128 stands for zero in the data rows.
Here are some numbered points:
[157 127 165 134 187 170 160 117  85 152 103 153 162 147 135 150 152 115
 156 116 131 132  91] 0
[168 104 157 121 142 186 132 117 145 166 120 153 103 142 111 156 159 102
 148 135 159 121 170] 1
[151 168  71 154  68  21 129 149 159 146 159 194 132  82 112  72  91  73
 126 101 144 154 108] 2
[168  82 122  86 161 204 148 120 174 154  99 167 154 159  85 189 156  94
 114 154 175 109 169] 3
[116 149  83 168 115  95  98 172 169  30 120 102 209 106 147 132 127 148
  78 186  97  89  86] 4
[129 101 146 113 160 157 168  89 105 181 106 139 108 160 122 151 139  95
 164  84 141 144 120] 5
[ 76 168  18 147  44   0 128 125 145 125 155 147 121  63 143  54  75  85
 102  65 124 161  90] 6
[107 145  46 119  43   0 148 116 146 206 173 197  87  56 106  34  87  64
 129  36 151 199  99] 7
[159 119  55 111 112  89 148 113 166 213 143 239 116 112  89 101 134  52
 125  71 181 183 140] 8
[ 10 125 153 140 132 151 106 100  47   0 132   0 114 151 195 116  83 228
  97 159  15  84  86] 9
[108 192  44 187  60   0 121 149 114 108 140 182 180  62 159  36  85  85
 116  60  98 179  36] 10
[199 152 115 149  98  79 124 153 187 195 148 255 129 106  94  98 141  56
 153  98 188 163 144] 11
[222 104 211 112 181 254 149 138 149 238 122 186  78 188  92 193 179 123
 176 141 189 144 210] 12
[132 122 232 141 161 245 101 174 133  78 129  29  96 179 144 175 154 231
 135 208  96  90 184] 13
[113 150 153 147 139 156 103 154 132  14 124  42 158 131 159 152 116 196
  90 193  73  74 112] 14
[ 76 111 156 123 129 201 114 117 101  67 142  12 105 144 161 155 106 207
 104 164  87  86 152] 15
[  9 123 161 127 115 153  90 112  91  21 149   0  77 147 194 113  92 225
  90 161  34  78 151] 16
[204 115  64 132 129  74 159 136 183 180 118 255 182 104  81 141 166  34
 120 102 197 140 112] 17
[147  89 158  97 141 175 158  96  91 228 128 155  80 153 110 147 144 109
 174  89 168 167 163] 18
[183  77 197  97 193 255 109 144 158 146 126 112 111 188  98 192 182 145
 128 202 162  77 227] 19
[ 81 135 189 133 129 120 141 127  71 119 143  50  97 147 153 117 123 165
 157 104  90 152 119] 20
[ 41 129 139 138  95  96 149 101  71 116 135  35  86 136 175 101 101 152
 152  77  62 142  89] 21
[168 103 180  95 173 255 124 131 126 144 119 123 102 168 100 177 175 136
 143 157 156  94 185] 22
[106 119 174 123 154 181 143 105 101 145 116  82 102 154 139 153 143 151
 135 125 122 130 139] 23
[200 147 123 144 129 139  97 183 197 108 135 216 174 106 105 154 156 101
 101 186 165 114 154] 24
[110 145  51 133  76  15 139 138 144 136 143 172 126  70 119  63  85  77
 119  82 129 165  87] 25
[197 116 166 129 188 206 100 170 178  87 112 153 172 159 102 184 186 138
 100 221 161  72 166] 26
[ 66 125 237 128 148 237  84 156  82  41 144   0  81 178 186 159 123 249
 115 208  60  80 174] 27
[178 112 176 117 172 210 136 116 129 208 113 167  92 167 101 151 170 117
 152 122 188 141 167] 28
[151  90 135 102 152 212 123 130 147 164 124 136 113 159  92 175 163 129
 112 155 170 106 171] 29
[203  98 188 125 210 255 104 152 165 114  94 149 152 168 103 200 175 160
 110 211 166  66 195] 30
[ 77 138 124 127  93 130 100 155 115  55 147  22  96 127 154 101  97 184
 104 152  79 112 152] 31
[239 122 144 115 158 193 129 160 208 187 113 255 144 128  68 166 187  84
 117 151 229 130 181] 32
[111 163  82 152  82  14 130 129 124 146 159 163 135  76 120  66 106  84
 126  65 131 160 107] 33
[138 106 112  99 119 146 125 138 163 133 148 127 117 124 103 133 139 133
 118 134 143 124 171] 34
[  0 113  61  85  64  31 179  39  28 159 159  51  39 102 151  60  58  98
 144  15  71 199  77] 35
[197 144  87 133 119  64 151 128 169 196 125 251 153  86 101 109 132  59
 133  82 197 181 118] 36
[ 85  78  88  72 142 129 175  69 107 181 111 132  90 135 115 129 139  86
 131  73 140 153 123] 37
[191  89 228 124 227 255 112 156 157 133 105 124 152 184 120 227 206 174
 132 209 143  82 200] 38
[184 128 175 143 179 226 104 148 151  97  93 136 167 166 128 179 171 149
 106 213 136  68 139] 39
[128 109 174  88 142 188 151  98 118 173 122 108  74 152 119 153 151 124
 142 119 135 145 158] 40
[246 119 141 160 190 180 115 156 190 110  96 250 226 132  97 188 186 101
 105 212 178  94 122] 41
[183  92 128  93 135 149 162 105 145 255 148 220  59 141  80 137 161  54
 150  78 205 187 177] 42
[ 83  97 235 104 177 255 121 114  89 107 135   0  72 195 145 164 145 238
 131 179  93  97 197] 43
[ 31 128 142  97 102 137 141  95  52 123 141   0  41 151 159  89  80 183
 131  92  80 134 140] 44
[105 161 201 151 126 172  91 164 100  53 150   0 110 156 166 126 107 222
 126 195  57  96 143] 45
[135 130 192 119 148 223 103 160 119 115 125  73  92 150 120 151 152 168
 143 157 129 114 169] 46
[ 88 153  10 144  64   0 148 112 118 118 148 194 154  67 143  49  93  59
 117  68 129 183  54] 47
[ 84 158  24 128  70   0 116 108 131  89 138 149 162  77 131  77  74  97
 111  86 113 140  64] 48
[ 74 104 159 101 123 169 121  98  81 105 134  25 101 156 167 135 110 168
 125 131  76 120 126] 49
[131 112 192  90 167 237 110 147 143 123 136  75 103 159 128 170 155 185
 116 184 139  92 197] 50
[190 141  81 165 108  28 143 138 166 157 117 250 194  96 117 113 142  70
 141 105 171 148  72] 51
[ 22 146 101 106  63  48 149  86  80 150 174  57  53  95 163  48  63 142
 156  31  86 194 122] 52
[ 56 140  53 128  90   4 148  78  74 106 129 106 155 104 153  80  83  94
 144  67  83 147  22] 53
[211 121 153 133 158 173 144 136 142 206 100 202 148 140 104 161 177  80
 158 118 189 153 129] 54
[ 33 153 170 138  93 106 124 100  43 119 157  16  66 131 171  94  93 196
 147  78  72 145 109] 55
[174 147 115 131 129  86 140 142 158 158 143 222 144  99  92 111 132  80
 123 106 165 153 133] 56
[206 124 146 121 149 138 151 118 155 211 106 250 133 140  90 157 165  57
 172  92 203 167 138] 57
[149 125 114 129 139 157 119 130 164  97 124 129 173 123 130 146 133 122
  95 165 124  98 133] 58
[ 30 148 135 115  65  52 140  79  62 143 158  33  50 108 173  76  73 153
 157  39  81 178  94] 59
[155 156 102 182 123  72 110 168 151  70 110 172 194  91 131 110 134 126
 110 150 118 123  64] 60
[166 118 173 126 183 217 119 140 139 111 120 116 128 169 112 182 153 150
 119 182 126 103 164] 61
[142 120  56 114 109  50 149  88 140 180 135 215 127  94 108 118 119  42
 117  70 166 170 116] 62
[ 18 134 105 122  80  39 174  65  40 144 132  64  66 130 167  83  91 131
 153  41  84 170  76] 63
[148 123 121 142 147  99 158 103 102 141 101 154 139 118 137 134 129  92
 138  97 143 149  90] 64
[227 129  96 156 122  90 141 148 194 175 110 255 193 107  84 125 146  61
 122 114 187 139 120] 65
[140 126  99 119 121 140 110 126 173 111 124 144 131 122 125 138 138 130
  95 163 149 116 143] 66
[122  95 206 103 182 255 132 111  94 140  99  75  98 188 133 177 152 172
 153 155 132  95 188] 67
[ 60 131 106 122  97 125 126 116  96  76 146  36 106 118 144 124 101 157
 102 122  75 107 131] 68
[ 89 150 111 167 126  88 102 134 109  46 128  76 176 100 171 120  97 169
 113 159  81 105  90] 69
[212 131 141 140 177 153 134 148 180 146 114 221 182 128 105 153 167  94
 142 148 169 110 145] 70
[255 105 145 146 185 175 156 154 181 216  94 255 189 136  76 188 197  54
 142 137 215 126 132] 71
[ 41 139 165 159 143 154 102 141  75   0 132   0 150 153 199 138  98 217
  99 177  29  68 109] 72
[ 67 165  35 127  44   0 115 119 145 128 163 155 112  60 138  37  71  86
 123  71 118 185 107] 73
[ 91 116  77  97  90  80 152  79  97 190 127 137  93 127 121 100 108  72
 141  72 147 160 122] 74
[ 88 173  85 148  57  11 135 136  93 117 151 121 106  76 147  49  86 131
 145  60  90 161  78] 75
[190 118 152 110 173 169 168 101 133 206 111 196 129 155  96 145 176  85
 169 110 181 140 129] 76
Which three points above are nearest to each new point? Their numbers follow each, nearest first.
[176 142 142 156 124  88 125 139 129 132 127 168 171 125 122 121 145 103
 132 115 137 138 105] 64 56 60
[105 124  39 119  70  44 136 114 154 174 144 199 109  95 100  97  98  54
 114  79 161 163 120] 62 25 2
[127 116 119 114 139 138 146 104 112 174 126 154 119 142 101 137 131  88
 144  93 155 140 114] 5 64 37
[195 134 179 156 155 166 119 166 152 127 119 163 172 132 114 142 166 136
 148 159 142 115 122] 70 58 0
[ 81 113 111  82 104  79 182  69  68 227 150 127  65 135 112  83 100  89
 173  34 134 180 114] 74 37 63
[ 43 116  86 107  92  44 165  61  42 166 129 102  95 117 157  93  94  93
 153  35  90 173  56] 63 35 53
[138 148 187 145 152 160 127 129  89 110 115 113 133 143 137 133 150 158
 162 123  97 125 112] 23 0 20
[102 119 189 134 155 232  88 152 129  67 134  26 123 156 154 171 144 202
 120 187  96  73 175] 13 15 50
[149 121  94 149 141  88 165 106 133 164  99 191 174 110 125 122 138  70
 148 103 154 154  85] 64 56 51
[113 133  67 103 102  50 160 104 132 208 133 202 111 111 102  84 108  73
 131  67 170 183 120] 62 8 74
[147 120  74 143 132 100 124 124 160  69 115 146 215 120 136 153 127 107
  95 181 115  93 104] 58 4 60
[120 135 122 141 118  83 138 109  86 144 125 142 132 126 148  96 114 106
 163  86 127 169  83] 64 74 33
[109 167 139 173  97 119  73 197 150   8 153  53 170  94 158 121 102 205
  92 216  65  73 121] 14 4 69
[ 95 124  88  88  79  63 168  79 103 207 160 155  72 101 106  86  88  77
 157  42 160 201 118] 74 7 62
[138  88 207  87 168 255 120 130 139 105 128  49  92 179 122 184 159 203
 125 202 132  88 205] 50 67 13
[189 146 114 151 120  68 130 157 167 144 141 231 155  90 101 121 128  81
 138 110 177 154 107] 56 51 36
[194 113 123 121 113 164 106 158 193 194 146 222  94 112  83 142 156  82
 115 142 215 152 208] 32 1 11
[ 98 144  75 115  84  55 157  98 116 179 133 170 100  99 117  91 117  88
 154  64 146 168  97] 74 33 62
[154 125 136 146 130 102 151 109 121 151 108 152 141 122 135 118 130 102
 150 114 136 144 100] 64 0 5
[108 149 151 137 134 129 126 137  90 114 124  99 128 126 141 124 131 158
 155 123 114 130 106] 20 23 64
[166 116 221 118 209 255 102 165 151  67 106  40 120 185 128 216 171 207
 120 240 108  63 185] 13 50 38
[125 108 157 112 155 237 119 122 151 104 124  82 106 154 130 180 154 166
 107 189 125  82 176] 50 61 46
[ 85 125 180 133 135 135 153 107  61 132 122  46  93 155 152 102 120 153
 159  77  93 145 103] 20 21 49
[243 112 108 127 155 139 142 133 200 204  97 255 167 136  74 157 187  38
 137 127 211 140 149] 71 57 32
[255 107 125 132 190 196 111 180 213 128  95 255 231 136  70 210 204  77
 104 214 208  92 157] 41 32 71
[148 122  90 125 127 111 107 161 175  60 131 140 173 106 131 137 122 133
  94 181 134  83 117] 58 66 4
[133 173 134 175 102  65 115 159 131  98 142 137 166 105 156 103 120 139
 149 114 126 150  93] 60 69 64
[107 130 188 139 149 153 129 124  68 114 130  64 114 144 169 130 132 178
 175 115  79 130 100] 20 49 23
[179 125 167 129 177 210 116 160 161  80  98 107 184 162 116 199 162 171
 100 207 115  74 152] 39 26 61
[163 120 254 142 184 255  87 165 138  72 108  40 138 170 161 192 167 235
 122 233 106  73 169] 13 50 38
[ 74 160  96 150  88  68 104 148 129  19 135  67 154  90 163 109  92 180
  99 161  74 108  79] 69 4 31
[127 163 167 151 114  84 110 159  98 110 156  85  95 111 159  89 115 163
 153 118  96 142 126] 20 31 68
[ 30 141 158 143 109 132  98 149  99  36 160   0  81 123 191 116  76 222
 101 151  47 101 125] 16 31 9
[ 85 129  41 121  68   1 146 115 130 164 142 171 124  84 122  76  99  71
 124  70 139 179  93] 25 33 47
[134 111 135 111 168 166 130  99 104 101 110 104 167 155 136 160 141 123
 115 163 121  93 107] 58 23 0
[103 124 172 119 130 175 150 101  98 140 118  96  90 148 144 139 138 149
 154 118 125 128 129] 23 40 20
[209 123 139 134 154 177 128 170 175 153 124 198 166 132 101 175 173 119
 124 165 184 104 159] 70 24 32
[126 109 151 105 144 193 133 110 128 157 135 123 104 160 108 160 135 134
 132 132 133 123 151] 40 23 1
[151 129 101  99 105  79 156 110 135 240 144 218  98 118 101  92 119  65
 168  54 190 195 139] 8 62 36
[255 145 152 174 200 191 105 198 226 106  90 230 224 141  98 200 187 125
 113 233 190  80 141] 41 26 24
[ 32 148  84 159  93  26 109 124  85  37 145  37 142  96 187  70  66 176
 106 117  44 132  70] 69 68 21
[251 120 103 123 174 189  90 178 232 117 104 240 192 130  78 194 188  91
  76 215 203  86 179] 41 24 32
[ 19 155 130 150  90 105 120 109  80  26 135   0 118 129 181  86  72 214
 122 133  31 116  89] 9 16 68
[170 127  92 118 117  98 149 121 156 216 135 226  93 109  99 111 142  60
 130  95 185 169 146] 8 36 56
[141 152 142 142 112 126 118 152 153 144 155 151 124 122 132 107 128 139
 135 125 149 142 148] 34 66 56
[180 115 109 103 140 126 149 102 156 240 128 255 118 118  84 135 146  54
 159  71 193 165 131] 57 8 42
[226 105 255 113 231 255 101 177 171 124  96 122 139 195  95 220 191 192
 120 221 150  76 231] 38 30 19
[122 138 216 138 151 231  97 175 138  93 140  25 101 154 141 168 144 227
 117 192 113  93 190] 13 50 46
[ 73 174  52 165  49   0 106 126 131  55 149 105 145  76 164  59  80 118
  96  93  82 130  64] 48 75 6
[ 91 144  90 143 123  62 127 117  94  96 131 110 143 110 146 115 103 139
 127 120  97 123  88] 69 68 64
[135 156  98 164 105  38 109 158 147  82 144 155 170 102 137  87 115 131
 112 122 108 128  92] 60 33 2
[ 64 116 165 100 153 202 105 120  92  79 135  12  86 157 163 157 128 207
 104 165  87  80 165] 15 49 43
[ 76 164  38 154  70   3 142 118 120 102 142 152 170  89 139  65  91  95
 121  90 107 154  46] 48 47 10
[ 48 141 160 149 130 166  95 159  91   0 120   0 152 137 204 136 112 245
  88 216  32  51 118] 72 14 9
[148 166  69 165 124  41 137 157 156  90 107 187 193  84 130 115 135  88
 127 128 124 124  58] 60 51 2
[ 87 158  79 160  89  33  97 142 132  64 140  96 135  94 154  73  91 144
  99 120  78 121  88] 69 48 75
